Rows are one point carried round by a steady rotation, each followed by how many steps it has turned.
The counts run from 0 to 227.
119 63 116 103 108 101 110 78 106 122 85 93 94 126 121 81 105 109 109
 108 138 112 95 105 126 86 96 98 93 125 94 116 89 86 70 93 93 92 76 107
 127 81 64 116 114 70 80 89 111 97 97 145 89 109 91 81 111 102 123 72 89
 89 81 82 127 127 104 114 86 107 69 92 106 121 129 99 -> 193
123 72 93 92 109 117 94 68 96 125 83 86 91 108 137 95 96 94 103 80 108
 104 98 107 135 64 92 109 97 125 120 121 74 78 49 86 89 95 81 95 119 88
 78 117 114 80 92 85 92 75 99 117 77 103 99 89 104 105 114 93 93 111 94
 99 123 132 103 106 92 115 78 97 80 108 142 91 -> 224
110 62 117 95 116 109 118 49 108 117 103 89 96 109 136 74 119 107 122 98
 115 115 85 106 117 86 91 103 85 124 101 109 100 83 75 91 88 97 92 93
 121 74 78 102 109 87 71 85 102 81 96 132 79 113 100 88 114 106 111 81
 80 101 93 83 126 140 104 107 74 109 70 109 88 119 130 130 -> 1
129 86 96 84 108 103 109 55 90 120 110 101 103 116 129 102 101 105 119
 78 110 111 101 103 143 86 82 120 106 119 122 126 81 79 81 81 72 89 89
 95 115 72 84 121 116 86 77 94 94 85 88 116 72 101 97 70 119 109 111 75
 101 100 96 109 119 129 125 103 85 111 70 90 82 111 127 112 -> 32
123 76 123 102 104 114 113 81 98 116 94 100 113 115 133 99 103 117 106
 88 132 116 97 105 130 88 87 113 94 122 106 118 90 83 77 88 73 98 84 109
 120 74 72 120 102 78 88 97 112 88 83 144 78 110 87 89 110 111 123 79 93
 88 79 106 115 130 101 92 101 101 64 81 93 123 133 102 -> 110
110 56 118 99 113 104 109 51 110 120 99 91 100 111 141 80 119 103 120 98
 116 116 82 100 120 88 90 100 87 126 108 111 95 83 69 91 87 98 78 95 112
 78 85 103 116 88 69 85 108 75 101 122 88 121 106 82 110 111 113 76 76
 106 91 79 127 134 108 110 77 104 76 107 88 109 136 114 -> 0
111 54 117 103 111 110 95 69 108 123 96 95 109 113 129 77 112 92 123 100
 119 118 95 97 113 99 87 110 81 138 114 121 91 87 80 78 77 91 80 96 123
 74 92 103 93 92 73 75 99 91 102 123 86 125 93 81 102 104 128 74 86 98
 94 85 118 113 103 107 87 107 66 106 95 127 147 111 -> 80
111 76 104 88 118 99 109 53 99 133 112 85 93 99 136 94 115 106 122 77
 108 103 97 104 120 79 85 114 111 112 120 126 97 85 75 92 78 102 88 97
 125 71 83 109 122 84 81 103 91 84 89 123 67 110 96 78 111 119 108 91 87
 98 87 92 120 139 105 100 90 116 69 104 82 119 140 116 -> 217
107 60 112 96 113 109 98 57 112 122 103 94 111 113 129 75 105 90 132 92
 113 119 97 103 105 89 86 112 82 132 109 119 92 88 88 85 73 96 88 99 126
 72 90 100 102 95 86 77 90 87 97 123 81 125 92 82 104 109 127 80 90 100
 99 88 127 116 96 107 88 108 62 100 89 133 139 108 -> 81
114 53 115 99 117 107 107 64 99 126 94 94 98 110 141 98 118 87 112 87
 110 103 98 101 123 96 77 107 103 123 132 132 92 84 68 80 89 93 82 103
 125 77 91 104 104 83 73 84 87 96 102 111 74 113 102 76 111 114 117 79
 82 109 94 97 119 137 114 112 98 98 82 112 77 114 145 114 -> 40
119 72 105 93 103 113 97 59 112 114 111 106 111 113 123 88 92 97 123 101
 119 124 95 103 139 97 85 117 100 140 104 116 83 89 78 83 67 80 86 110
 118 70 91 105 101 77 84 95 97 87 86 130 86 105 95 70 102 104 134 62 99
 93 101 100 134 116 105 104 96 107 62 87 90 132 132 102 -> 71
117 82 114 92 124 98 96 94 94 134 89 92 101 115 123 93 100 115 116 90
 133 112 102 115 107 81 99 120 96 125 101 115 84 83 92 90 75 105 86 103
 115 70 80 123 110 72 80 90 115 79 96 140 75 125 77 94 104 105 116 81 97
 86 81 97 105 128 101 97 84 125 60 94 100 124 148 98 -> 200
114 83 119 83 128 106 106 78 99 125 88 86 92 103 134 96 112 127 117 85
 128 107 93 119 123 77 94 128 101 117 96 102 93 80 80 94 82 99 91 106
 111 70 77 120 110 67 84 103 110 73 83 146 71 119 90 87 112 108 107 81
 93 87 82 95 111 143 103 94 79 115 72 93 94 116 123 100 -> 14
115 76 109 92 122 105 110 63 86 127 124 90 97 106 126 96 113 100 116 73
 112 105 106 105 138 85 85 114 108 105 122 123 93 78 81 80 80 93 104 85
 127 75 83 114 114 81 75 88 91 93 90 132 64 104 86 79 115 101 112 85 98
 98 86 99 110 135 117 100 81 110 72 107 80 123 139 125 -> 126
112 61 113 100 110 102 98 54 109 121 111 105 105 113 126 88 107 92 132
 104 116 122 98 97 130 105 83 111 109 130 118 119 93 95 81 81 78 82 84
 107 114 75 96 105 104 80 74 89 92 93 98 121 88 120 98 63 110 105 126 59
 89 88 103 86 127 115 117 111 89 102 75 107 94 122 128 110 -> 164
104 72 109 90 116 103 112 56 104 116 89 94 97 101 138 90 117 121 125 103
 113 108 75 109 129 80 96 123 86 123 111 90 90 86 76 90 88 92 84 93 113
 77 80 100 102 86 72 88 118 81 92 138 85 123 95 88 112 105 103 70 80 101
 102 90 116 139 117 106 65 121 67 102 88 103 125 110 -> 95
117 71 113 97 108 113 98 81 105 116 83 89 94 115 129 81 102 113 113 97
 125 110 94 109 129 62 99 114 87 120 92 101 87 74 63 91 83 92 86 99 126
 82 67 120 111 71 99 94 115 80 88 147 80 104 91 93 109 99 122 84 102 94
 80 87 128 132 102 100 83 109 68 89 93 120 133 93 -> 99
106 62 104 87 109 109 97 48 110 116 87 100 105 111 139 84 109 93 128 96
 102 117 84 105 118 89 89 119 78 144 117 108 83 85 77 83 81 88 76 93 113
 75 97 103 99 93 77 75 97 78 100 114 88 128 103 79 106 102 119 70 85 112
 106 90 128 119 110 108 76 116 68 100 85 110 131 101 -> 174
121 70 131 103 114 110 109 84 96 127 94 94 101 116 127 98 108 119 106 93
 141 105 96 107 118 91 92 106 99 120 103 115 91 86 77 89 79 96 83 108
 122 72 74 121 103 69 81 96 114 89 90 145 77 113 84 87 106 112 119 79 90
 87 73 96 109 132 102 94 94 107 68 93 92 125 146 108 -> 109
121 89 97 91 121 98 113 69 92 126 87 108 99 117 126 99 92 120 112 103
 126 122 86 111 131 90 99 118 92 127 110 105 77 82 85 87 90 93 76 96 96
 72 76 119 111 77 62 79 118 86 90 138 85 113 98 90 113 95 112 73 94 94
 99 102 107 133 122 117 73 129 65 97 92 107 125 106 -> 197
119 73 102 92 124 97 98 76 82 129 104 94 96 112 125 102 110 96 117 81
 113 106 102 99 134 91 91 115 106 116 131 125 83 76 84 71 83 84 93 85
 116 77 82 121 114 80 60 81 90 97 95 119 69 104 88 73 117 95 108 78 98
 101 97 104 100 130 130 109 75 119 73 114 87 117 133 120 -> 34
123 54 106 95 119 122 107 75 95 121 82 95 95 113 118 89 101 92 96 99 121
 110 101 109 138 90 94 100 100 125 119 122 82 88 51 79 101 82 93 106 121
 92 78 103 97 62 78 75 83 93 103 125 81 93 99 81 101 94 121 87 87 100 99
 101 119 136 113 112 91 107 86 108 81 120 136 106 -> 142
109 62 100 91 113 101 68 77 99 125 102 93 95 109 122 86 114 95 134 93
 110 116 106 100 131 79 98 113 94 137 113 105 75 75 81 68 79 80 87 84
 114 83 95 120 111 81 78 79 106 81 103 125 82 116 84 75 108 92 115 66
 101 95 100 81 119 105 120 102 70 119 72 111 96 115 136 98 -> 169
117 71 114 97 105 112 97 66 111 119 112 103 104 109 119 87 99 101 120
 100 123 121 107 106 126 96 87 112 104 133 105 119 89 95 78 87 75 85 86
 110 122 68 88 102 100 70 91 95 93 86 91 134 82 109 91 69 100 107 136 66
 97 85 90 94 126 112 98 102 103 98 67 93 92 136 140 102 -> 70
126 64 96 91 115 111 99 62 91 127 82 92 90 107 143 97 103 95 101 88 110
 105 91 109 136 75 91 109 98 127 126 120 77 76 47 86 97 91 75 99 110 88
 84 112 116 74 79 90 97 73 98 108 82 103 109 83 107 109 113 89 84 111 96
 98 120 138 115 113 92 115 84 102 77 96 139 97 -> 225
116 62 103 88 114 117 98 67 113 115 83 88 94 117 122 67 96 92 114 95 115
 123 96 115 120 77 99 102 77 132 92 115 88 83 67 94 93 96 90 100 127 81
 77 106 107 79 84 68 94 82 102 138 84 103 91 90 99 95 126 89 98 106 94
 88 132 128 97 118 79 117 65 94 94 119 131 105 -> 183
115 64 101 92 105 110 83 71 97 109 81 94 100 114 136 80 107 95 119 91
 111 120 90 103 128 64 97 110 70 139 109 99 74 73 71 77 88 87 84 83 116
 88 82 114 104 89 84 74 109 78 101 127 87 113 91 91 106 91 119 81 95 114
 98 94 121 127 110 100 74 121 65 96 93 106 140 100 -> 89
106 72 111 104 110 106 104 73 84 115 101 94 93 105 133 101 117 108 116
 85 112 97 99 95 144 74 95 116 104 113 129 108 84 66 67 72 85 82 91 80
 122 92 81 116 106 85 77 89 109 93 91 130 73 107 90 80 119 97 106 83 93
 108 89 100 110 137 123 96 75 112 72 108 77 114 138 116 -> 220
130 65 110 98 113 112 118 68 97 121 86 97 96 122 124 84 98 114 97 105
 130 124 86 107 129 92 95 93 87 128 103 115 88 84 68 93 98 91 80 102 107
 83 67 114 115 72 65 80 110 82 97 137 94 106 100 89 110 99 117 77 82 100
 96 92 117 133 114 117 82 115 68 101 93 102 133 109 -> 102
121 56 111 99 112 123 102 81 92 119 85 97 88 109 130 101 105 98 103 97
 124 108 99 105 150 84 92 105 102 124 121 113 86 77 50 71 98 75 84 102
 116 95 83 112 94 61 84 83 95 87 99 128 86 92 98 77 106 97 117 77 90 103
 96 102 120 136 118 106 87 102 85 105 78 107 136 100 -> 141
129 60 118 97 113 115 103 86 95 123 90 86 87 117 125 75 108 105 103 93
 130 119 100 111 123 68 99 96 85 123 96 108 89 75 63 89 95 96 91 96 119
 90 69 121 113 71 80 82 110 80 100 138 83 104 90 92 105 98 120 87 94 98
 76 82 124 130 103 101 85 109 75 103 97 111 142 111 -> 7
109 68 112 93 128 109 81 89 101 132 92 96 108 114 120 87 106 95 128 94
 124 112 103 109 111 91 91 126 96 135 107 122 84 92 89 74 77 86 91 110
 120 69 98 111 92 70 86 80 87 86 99 128 73 117 80 78 98 100 126 78 96 80
 89 95 106 111 104 102 92 108 74 105 94 140 144 97 -> 160
120 73 94 90 113 115 87 69 106 115 82 98 94 114 123 93 87 96 113 101 123
 112 103 112 142 79 93 116 101 138 106 113 72 91 57 82 89 77 80 119 116
 81 82 111 102 61 98 87 86 80 92 128 88 94 97 70 105 100 125 77 98 91
 101 99 129 118 104 117 93 113 76 87 89 123 129 82 -> 60
119 68 119 104 118 103 106 84 97 136 90 93 109 117 133 97 111 98 108 78
 126 104 100 95 109 88 86 113 100 127 122 134 89 83 83 76 75 102 83 95
 121 75 84 124 101 88 74 82 97 99 101 121 71 119 85 85 107 106 123 92 89
 94 86 100 101 136 102 102 96 110 67 97 91 129 153 107 -> 120
116 79 113 92 131 97 102 89 90 139 89 93 101 118 121 90 103 117 113 93
 135 108 96 112 116 90 104 117 94 119 101 112 85 84 94 79 86 100 85 95
 112 71 74 122 109 73 65 78 109 87 96 145 74 123 81 93 110 98 110 82 93
 83 85 94 99 130 109 107 78 131 63 104 102 121 140 105 -> 199
127 79 104 94 130 100 116 79 87 140 96 95 97 120 124 103 108 115 110 87
 131 112 98 112 125 99 90 105 110 119 115 121 91 86 83 86 91 94 82 103
 95 68 81 125 118 66 57 90 106 87 98 127 76 113 99 76 111 107 110 73 89
 89 88 98 97 132 126 103 81 122 76 109 99 107 133 113 -> 23
111 70 109 97 121 96 110 58 102 134 106 86 95 108 136 87 112 96 115 79
 114 100 93 102 111 85 87 110 109 115 124 132 95 83 76 92 82 105 82 95
 122 71 81 114 124 88 73 90 90 88 93 115 71 118 99 75 115 118 111 93 84
 98 89 87 117 138 102 111 89 115 74 110 86 122 137 115 -> 216
